One vector is turned by the same rotation once a step. Each row is the vector after some number of steps, and that number follows the row.
The counts run from 0 to 102.
[162 141 159 134 127 126 162 159 123 133 144 117 139 161  87 137 112 143
 151 161 145 128 112 128  85 130 160 148 115 172 110 138 115 135 189 108
 152 181 110 128 127 124 106 166 183 162 111  94  95 132 147 165 137 116
 172  97 157 158 104  91 100 150 142] -> 11
[149 119 199 115 116 108 148 167 117 138 153 113 142 178  98 128 122 123
 123 142 160 121 111 135 111 147 156 152 128 174 101 129 124 123 174 123
 146 139  83 132 122 123 107 161 173 166 129 112  98 115 144 157 177 119
 161  93 142 163  95  98 108 144 162] -> 81
[130  85 166 154 146 109 150 171 101 116 135 123 142 142 118 123 109 114
 141 154 129 102 130 120 100 133 163 151 156 159  81 121 122 140 200  98
 139 156  81 143 118 100 114 142 161 128 107 100 108 156 181 159 136 121
 181 102 123 159 119  90 124 145 160] -> 21
[102 107 169 124 120 106 148 174 104 139 149 114 129 173 100 121 107  89
 100 170 145 108 122 133 101 157 181 158 145 171  99 141  98 131 182 110
 145 151 102 146  88 118 118 151 159 166 138 102 128 130 164 138 143 138
 149 105 141 156  89  83 128 152 147] -> 70
[127 123 188 144 116 101 163 164 103 121 154 119 166 163 116 115 111 131
 122 146 156 123 107 129 103 139 156 142 170 173 105 130 118 119 192 125
 134 157  82 163 118 120  98 160 148 142 116  94 113 136 162 171 139 124
 163  98 139 144  88  93 139 157 163] -> 88
[145  97 134 123 127 131 151 168 107 132 131 118 121 165  99 146  89 109
 142 183 123 118 137 117  86 114 178 162 106 162  99 136 110 144 183  94
 149 155  86 105 103 108 141 140 172 160 134  82  92 143 156 153 137 131
 171 105 145 151 120  87 110 141 129] -> 41
[157 115 170 136 138 116 158 169 120 119 138 119 123 154  97 121 111 138
 120 156 134 108 133 129 105 119 152 155 123 175 104 119 129 146 193 100
 161 163  81 130 117 103 117 149 168 163 115 101  86 150 143 149 161 102
 167 111 144 169 104 100  83 154 158] -> 17
[170 123 159 150 116 127 161 140 119 123 161 120 155 164  94 145  94 146
 146 158 144 131 122 126  87 121 163 136 123 176 106 137 114 126 185 119
 152 167  83 130 118 123 108 153 161 145 142  94  90 130 140 178 132 121
 190 103 150 141 100  84 107 158 142] -> 92
[144 116 153 132 107 115 172 176 111 146 137 107 139 171 102 124 113 116
 130 159 147 141 121 111  79 115 161 154 139 183 127 130 136 141 188 116
 129 165  94 138 112 127 117 162 179 166 108  77  94 142 160 150 113 120
 154 111 151 150  93  85 143 148 136] -> 37
[134  57 169 121 127 116 141 171  99 144 139 104 140 167 125 141 111  86
 141 158 146 111 126 120 100 143 173 162 141 162  96 120 130 132 175 116
 126 125  74 122 104 112 123 140 173 142 132 108 107 132 183 164 137 140
 176 102 135 161 108  89 151 130 160] -> 52
[162  93 166 132 127 126 171 181 118 123 118  99 143 148 114 144 111 126
 138 174 139 114 112 121 107 121 146 172 116 175 116 135 137 144 183 105
 149 156  92 116 107  81 137 145 182 152 114 106  92 147 161 144 136 125
 170 114 159 161 107 103 120 125 160] -> 48
[119  92 194 134 133 106 132 169 101 125 158 120 141 167 110 126 112 101
 120 144 150  96 123 131 122 149 168 148 145 160  79 123 108 127 187 110
 146 138  73 141 114 116 110 143 154 141 138 119 119 124 172 146 167 127
 170  98 130 170 104  91 112 151 161] -> 83
[162 102 174 133 133 128 141 151 124 127 143 111 137 158 106 155  99 127
 156 171 151 111 114 142 108 150 156 158 100 163  92 132 118 126 176 110
 151 151  97 116 114 108 109 151 180 157 130 114  97 127 153 170 161 123
 181  93 153 160 116  94  94 133 163] -> 79
[112 119 160 149 134 120 153 163 110 118 146 130 139 145 106 133 103 109
 136 165 138 104 117 125  91 153 188 139 152 158  84 145  98 132 193 103
 150 183 114 147 117 114 101 151 160 137 116  93 126 140 183 155 117 135
 172  99 138 149 103  82 124 154 139] -> 8
[121  91 170 130 136 115 160 196 100 131 119 112 137 153 114 144 108  96
 135 179 128  97 116 116 114 135 176 163 127 165  95 137 117 145 187  92
 137 156  98 120 110  83 143 142 177 139 120 104 114 138 188 124 131 140
 164 100 131 161 106 101 121 123 149] -> 46
[164 113 184 122 122 121 151 159 122 135 148 113 137 173 100 139 112 137
 139 161 159 123 112 140 110 140 156 156 105 170 105 130 123 123 174 119
 150 146  89 126 119 115 109 155 179 169 127 115  91 123 139 166 177 114
 173  95 156 164 104  98 105 141 165] -> 80
[133  91 159 143 119 130 142 153 110 148 156  97 138 168 105 163 104  93
 139 171 145 111 123 132  99 149 177 149 124 170 100 144 106 128 176 115
 147 157  96 121  99 124 113 145 171 136 159 108 116 125 181 150 119 151
 182 111 156 143  95  73 145 130 144] -> 65
[134  87 167 141 122 117 163 168  90 115 140 119 165 163 113 152  84 108
 133 176 133 107 114 136 111 126 182 155 132 162  96 148 105 129 177 108
 149 140  77 129  96  88 138 131 142 128 155 103 117 137 167 146 127 150
 184 104 138 136 108  94 131 139 154] -> 59
[136 103 154 153 127 122 142 143 114 123 163 115 132 161  93 128  91 113
 118 170 138 100 140 130 101 128 174 144 131 172  83 139  96 131 187 109
 164 163  79 134  97 115 114 135 148 139 157 105 107 142 151 153 137 129
 178 110 143 156 106  75 103 163 150] -> 3
[133 143 184 127 118 112 154 161 112 136 167 123 150 183  84 137 110 123
 119 137 148 132 120 124  95 131 174 136 142 180 104 137 105 135 189 121
 142 163  81 139 137 138 113 164 161 158 137  92 113 113 153 152 137 126
 162  92 137 157  89  87 117 159 130] -> 94
[151  95 178 154 135 115 155 153 115 108 153 120 148 150 110 125  97 133
 127 163 141 101 128 141 112 125 153 152 129 170  89 129 117 130 193 109
 164 153  74 141 103  97 116 134 145 137 139 114  98 152 150 161 156 121
 182 110 150 160 107  93 100 154 173] -> 85
[165 122 165 135 124 109 168 170 111 122 139 123 156 169 110 131 108 141
 149 144 146 144 118 117  88 115 152 151 146 169 112 119 143 132 193 119
 130 153  77 139 128 120 116 164 169 153 103  76  86 142 149 179 135 113
 178  97 138 155 105 100 119 152 149] -> 24
[133 113 160 153 136 120 149 154 113 120 163 113 126 158  88 151 102 117
 122 162 126  99 139 125 105 124 176 143 128 177  81 144  91 146 197  98
 165 177  83 126 113 110 122 138 161 136 148 110 106 138 166 132 129 125
 176 112 148 157 104  81  93 155 143] -> 97
[120 129 180 139 125 110 142 166 102 139 166 124 137 177  90 143 110 107
 116 141 144 118 122 118 100 137 186 131 145 171  91 141 100 136 194 106
 146 163  86 135 129 136 115 154 165 145 143 101 121 116 173 138 140 132
 166  96 131 159  94  76 114 159 129] -> 95
[122 104 176 151 132 107 148 161  98 120 159 126 156 161 113 126 104 111
 141 146 149 118 111 121 100 146 174 137 167 164  91 133 110 122 191 119
 136 156  87 161 116 125 102 156 148 131 124  98 122 133 176 170 129 134
 181  91 130 151 105  86 142 157 147] -> 89
[152 123 183 130 105 119 179 172 106 134 145  99 171 175 107 146 105 135
 123 161 156 133  95 132 100 132 155 152 131 183 130 142 119 127 177 126
 140 149  94 136 111 115 122 152 167 149 136 101 111 120 157 149 120 138
 166 104 161 134  81  96 135 137 157] -> 62
[147 146 170 126 127 118 152 170 119 140 150 120 136 170  88 132 120 128
 139 146 151 129 109 121  89 142 163 146 129 175 111 135 121 129 189 111
 141 173 107 130 138 130 104 169 183 174 105  90  98 121 155 153 147 115
 161  89 146 159  96  94 108 150 137] -> 12
[124 117 177 139 123 102 166 181  97 130 153 113 150 169 102 134 123 108
 104 138 136 122 126 104 101 115 172 143 158 179 111 134 119 152 202 113
 130 159  77 138 125 120 132 149 160 140 129  98 117 126 178 118 116 134
 160 112 134 154  83  88 135 150 137] -> 32
[129 102 156 142 128 124 152 161 110 121 127 121 126 150 102 129  88 109
 121 197 133  95 121 141  99 144 172 167 126 162  89 150 100 133 182  99
 166 161 103 136  86  90 116 138 154 150 134  98 116 154 158 153 140 136
 172 109 149 154 112  87 106 150 159] -> 72
[154 117 145 117 117 125 164 182 109 138 127 117 130 170  91 136  93 125
 127 184 129 127 124 119  90 115 171 164 106 173 116 140 118 149 176 100
 146 157  92 106 107 106 145 146 172 173 129  84  88 143 136 148 141 121
 157 100 146 151 107  98 106 144 134] -> 42
[142 129 172 107 114 117 167 192 108 141 125 117 132 173  94 133 105 124
 110 171 140 130 115 119  98 118 164 166 119 175 123 136 123 146 182 104
 144 154  94 120 114 106 147 154 180 181 118  78 101 131 142 136 139 124
 146  94 143 153 100 101 106 139 139] -> 43
